In the rows, 128 means zero.
Each path is a new rotation, seen through one point. The rows after it are directions, each followed by how far the rotation turns it, in degrees a step (0 if it stays put).
Each turn is a multiple of 5 degrees from 10 to 175, or 0.
Each row of a path follows its step; steps can be skipped.
Path 1:
step 0: [112 150 136 129 128 124 117 123 118 134 127 132 136 134 128 134 124 133
 124 126 135 137 119 126 137 138 125 129 136 118 117 131 139 123 132 120]
step 1: [123 130 120 130 126 127 119 124 119 131 124 115 131 129 137 132 113 145
 116 122 144 137 134 127 128 128 125 129 125 135 133 128 125 109 129 121]
step 2: [104 131 121 127 125 130 118 125 121 124 120 117 136 131 121 129 126 130
 130 135 119 132 128 124 138 140 111 136 121 122 128 129 123 117 134 124]
step 3: [119 135 128 115 126 132 122 116 112 129 132 121 145 127 131 122 127 134
 123 115 125 133 123 141 123 130 118 129 139 128 139 122 130 118 123 125]
step 4: [115 119 137 130 127 126 117 126 112 120 131 120 140 113 131 122 122 130
 121 129 142 123 120 124 139 131 128 133 123 115 126 129 125 120 126 126]
step 5: [112 139 135 131 128 125 119 129 131 124 130 132 140 134 133 128 126 135
 125 125 130 126 123 131 135 126 119 142 123 130 133 114 143 110 122 128]
step 6: [128 132 129 143 122 129 125 118 119 134 128 128 135 118 140 137 117 139
 121 129 128 132 126 132 127 134 113 130 131 108 125 128 131 116 130 127]
step 7: [118 124 130 126 120 131 118 128 114 123 122 109 127 125 131 136 132 136
 132 126 132 125 144 129 127 128 119 143 126 131 124 127 137 112 120 129]
step 8: [127 130 128 133 122 134 128 122 123 123 127 111 148 126 131 133 123 127
 137 123 115 131 117 128 126 137 125 139 119 117 137 117 125 118 125 130]
step 9: [122 133 139 126 121 135 126 133 107 116 135 128 136 119 135 137 131 119
 121 123 131 116 129 132 126 134 123 132 139 121 141 128 136 117 128 130]
step 10: [123 134 139 130 121 115 126 137 125 123 134 117 132 117 132 133 125 131
 129 122 133 140 121 126 132 124 137 139 126 114 127 123 133 112 118 138]
[129 127 129 128 131 131 126 127 126 128 123 124 126 125 123 128 127 133
 130 125 133 127 125 125 127 129 133 126 125 129 127 126 132 131 123 127]	110
[127 126 132 127 132 127 124 132 128 128 127 127 126 124 124 127 132 126
 123 133 128 128 133 124 130 134 126 131 129 129 129 128 131 129 131 131]	145
[128 130 134 130 131 125 129 131 129 126 129 136 129 128 130 127 126 126
 126 129 134 128 124 129 130 127 134 128 128 127 128 126 132 125 129 127]	70
[129 122 128 127 125 123 128 129 127 131 128 125 129 125 133 128 131 128
 126 126 132 130 129 128 130 126 132 133 127 132 124 134 127 128 127 125]	120
Path 2:
step 0: [123 138 119 120 125 130 137 131 126 133 127 136 125 123 106 134 117 120
 131 134 121 128 113 133 123 132 135 123 115 119 137 108 132 126 137 124]
step 1: [113 134 129 127 119 137 126 135 109 118 130 132 129 115 121 130 136 134
 137 123 141 122 132 133 117 123 124 128 135 126 145 111 129 122 137 127]
step 2: [121 128 130 123 112 122 116 135 129 120 135 132 121 129 127 119 151 131
 124 129 117 133 125 135 121 130 124 120 117 123 143 124 134 129 127 107]
step 3: [123 131 126 126 112 114 130 141 130 127 117 121 120 123 128 136 131 129
 129 120 133 142 127 126 107 140 135 123 111 137 122 122 129 119 132 125]
step 4: [125 131 140 124 121 148 119 134 113 145 129 132 119 130 121 136 126 132
 136 121 131 136 123 131 128 139 136 125 106 119 129 128 123 121 135 126]
step 5: [126 128 121 124 113 130 126 138 111 138 121 126 123 118 122 128 114 138
 128 130 135 128 121 130 123 121 115 127 124 123 150 138 139 134 138 117]
step 6: [113 124 125 124 118 124 139 136 115 120 137 139 130 117 124 127 125 125
 121 130 127 119 114 153 118 125 131 119 117 131 125 129 131 125 124 116]
step 7: [121 141 124 128 116 119 126 133 120 124 126 134 133 127 108 132 136 143
 128 129 127 142 136 137 123 119 122 117 117 123 122 120 113 114 132 126]
step 8: [123 120 122 126 116 128 130 135 117 131 133 128 121 118 116 130 137 123
 130 140 120 135 136 116 123 126 142 121 109 116 136 115 129 135 139 129]
step 9: [122 142 126 115 116 132 125 137 116 116 123 121 133 110 131 135 132 121
 143 117 127 135 128 137 122 139 132 128 125 121 137 129 140 132 142 125]
step 10: [122 137 141 120 112 131 126 137 138 139 138 129 117 122 125 128 130 128
 133 120 128 128 120 142 124 119 136 124 127 129 141 126 125 116 136 106]
[130 131 127 130 125 125 129 126 129 124 131 127 127 127 131 129 131 133
 123 130 133 128 123 127 135 129 132 124 127 130 126 129 130 124 129 126]	90
